In the data rows, the value 128 means zero.
Every row has a hidden score. How much higher is the second row's score than the first row's in each pair? 10 means about the same, 20 much higher and 0 much lower. The score is a weighted sum of the row's numbers plus the product of two more (or one squared), each taken from its middle value.
[150 122 136 117  99 122 136 122 148 145]
[118 120 143 135 127 129 116 100 113 139] ~ 7
[123 128 142 139 109 105 137 130 125 149]
[ 97 107 121 142 122 133 147 109 109 105] ~ 6
[106 163 118 117  96 111 150 113 138 135]
[145 113  99 113 107 116 120 143 134 183] ~ 12
[130 139 123 116 112 107 114 146 158 126]
[152 109 117 136 153 128 131 107 137 101] ~ 10
[120 157 143 118 120 129 142 125 112 156]
[143 108 117 172 167 170 143 142  95 115] ~ 9
[ 98 155 122 112 130 114 132 135 137 140]
[125 119 142 137 136 129 143 145 118 120] ~ 13
[119 135 139 131 127 128 132 135 126 106]
[120 109 151  94 112 119 144 142 162 117] ~ 12
[127 149 108 107 128 119 120  98 121 111]
[117  98 121 139 119 132 143  98 111 110] ~ 9
[155  65 121 199 182 201  66 181  85  84]
[131  88 138 140 143 140 143 104 100 103] ~ 7
[140  98  97 140 174 170  88 116  74  86]
[122 122 121 151 131 135 160 108 103 122] ~ 11
[155 163 142 113 101 125 130 142 143 115]
[124 155 130 130  94 121 133 130 141 115] ~ 7
[110 125 117 120 131 122 128 128 126 119]
[150 142 125 106 122 119 106 147 144 133] ~ 15
[163 116  98 127 111 117 115 141 143 136]
[120 142 140  89 106  96 137 146 150 127] ~ 6
[113 109 143 156 134 121 158 118 115 100]
[128 133 114 121 132 129 140 165 132 135] ~ 10
[136 123 116 123 128 111 131 153 154 150]
[112 155 103  94 103 108 120 169 146 152] ~ 9
[144 163 147 106  90 120 113 131 133 123]
[148 153 113 103 119 128 135 138 160 119] ~ 9
[142  64 145 140 158 140 118 161 105 121]
[143  99 118 143 155 156 128 152 100 122] ~ 11
[126 145 132  69 102 108 135  97 132 129]
[106  96 132 117 143 134 138 119 117  89] ~ 5
[113 161 128 141 121 107 152 105 148 134]
[141  86 135 142 138 119 135 102 107 109] ~ 14
[125 104 152 137 134 120 137 130  94 150]
[129 126 114 144 170 179 108 169  82  77] ~ 10
[158  94 118 171 172 181 111 152  73  98]
[128 161 127 110 118 111 138  98 139 160] ~ 12
[124 131 123 146 109 120 121 124 144 138]
[133 131 110 109 118 105 139 157 129 150] ~ 8
[120 167 122 125 100 112 125 128 152 128]
[ 50 148 158 115  85  90 163  69 119 170] ~ 5
[140 146 106 116 132 127 160 147 143 137]
[124 139 139 106 107 106 125 159 146 147] ~ 9
[148  84 107 170 204 178 122 117 101  90]
[ 91 139 126 111 122 116 113 105 131 118] ~ 9
[122 160 128 117 120 117 117 111 139 122]
[154 100 146 145 155 145 120 124 104  96] ~ 11
[107 112 128 153 130 141 123 103  93 104]
[130 163 110 126 114 108 121 135 134 162] ~ 13
[ 97 150 117  91 117 114 157 148 138 108]
[135 178 111 108 107 125 108 160 152 149] ~ 13
[115 145  93 116 100 125 116 167 144 124]
[112 138 140 116 123 103 142  87 143 156] ~ 8
[143  70  95 196 151 173 130 167  84 100]
[114 120 137 121 110 136 103 172 137 118] ~ 14
[ 88 124 147 120  97  90 150 129 140 130]
[161 104 126 204 179 173 125 118  88 120] ~ 15
[145 123  97 119 127 151 124 135 165 136]
[140 130 131 110 116 117 141 170 177 150] ~ 7
[134 120 115 151 162 158 138 131 106  81]
[163 155 124 135 121 120 155 157 142 168] ~ 12
[120 130 150 110 115 114 137 150 126 153]
[ 82 137 126 103  84  86 132 105 161 123] ~ 8
[122 120 140 146 149 147 136 112 125 108]
[114 137 126 168 140 131 130 132 116 103] ~ 8
[117 144 137 115 130 134 124 101 121 123]
[114 129 137 112 119 101 136 143 161 148] ~ 7
[103 149 124 141 112 112 132 120 139 153]
[134 121 128 132 128 132 144 137 143 151] ~ 12
[136  94 138 156 143 129 143 141 116 108]
[165  96 129 148 169 166 110 160 105  86] ~ 13
[ 92 120 155 145 121 112 152 118 114 116]
[112 144 145 127 101 115  99 115 140 163] ~ 14
[126  99 136 172 158 155 117 144 123 115]
[ 99 117 146  93 128 102 130 124 133 150] ~ 7
[139 138 156 129 122 122 145 156 139 129]
[121 145 115 113 101 102 106  98 141 140] ~ 10
[145 100 123 175 174 152 132 145 111 102]
[138 142 119 121  99 102 132 121 163 128] ~ 14
[ 95 137 142 123 122 103 130 124 139 168]
[117 111 112 157 143 158 132 102 104 131] ~ 12
[135 173 134 108 114 132 135 125 145 146]
[124 123 134 112 111  97 147 124 154 124] ~ 6
[150 110 144 172 155 149 136 143 104 107]
[117 112 106 151 129 148 124 106 150 124] ~ 10
[138 124 124 132 154 135 124  99 105  95]
[127  89 142 155 142 159 139 141 105 104] ~ 10
[128 137 113  92 118  97 117 134 131 159]
[119 106 100 186 158 165 112 132 117 116] ~ 7
[124  88 115 158 137 155 138 113 129 133]
[133  83 139 171 168 169 104 134 133  85] ~ 14
[105 141 121 116 131 118 125 146 134 144]
[116 140 143 141 141 112 135 135 136 132] ~ 12
[ 87 111 135 146 123 127 129 159 149 140]
[ 96  94 147 145 149 134 142  95 103 100] ~ 8
[172  72 110 172 191 204  99 141  87  96]
[124 138 128 107 126 107 135 128 135 127] ~ 7
[106 147 139 119 104 101 142 110 138 163]
[112 151 139 119 129 115 134 100 100 104] ~ 10
[128 138 121 139 120 122 134 131 150 143]
[128 100 129 180 190 173 132 122 107 104] ~ 7
[152 130 113 101 137 141 108 124 118 137]
[117 117 148 108 133 116 144  96 101 132] ~ 10
[125 145 122 100 100  91 135 139 152 151]
[107 135 126 137 104 138 105 115 141 160] ~ 10
[ 89 160 141 121 102 116 133 124 139 136]
[149 147  84 125 123 126 139 119 153 120] ~ 13
[147 174 139  90 117 104 139 126 143 147]
[125 123 130 123 122 139 147 145 140 140] ~ 8
[138 126 127 145 118 114 128 119 114 107]
[104 116 133  97 130 119 119 114 132 119] ~ 4
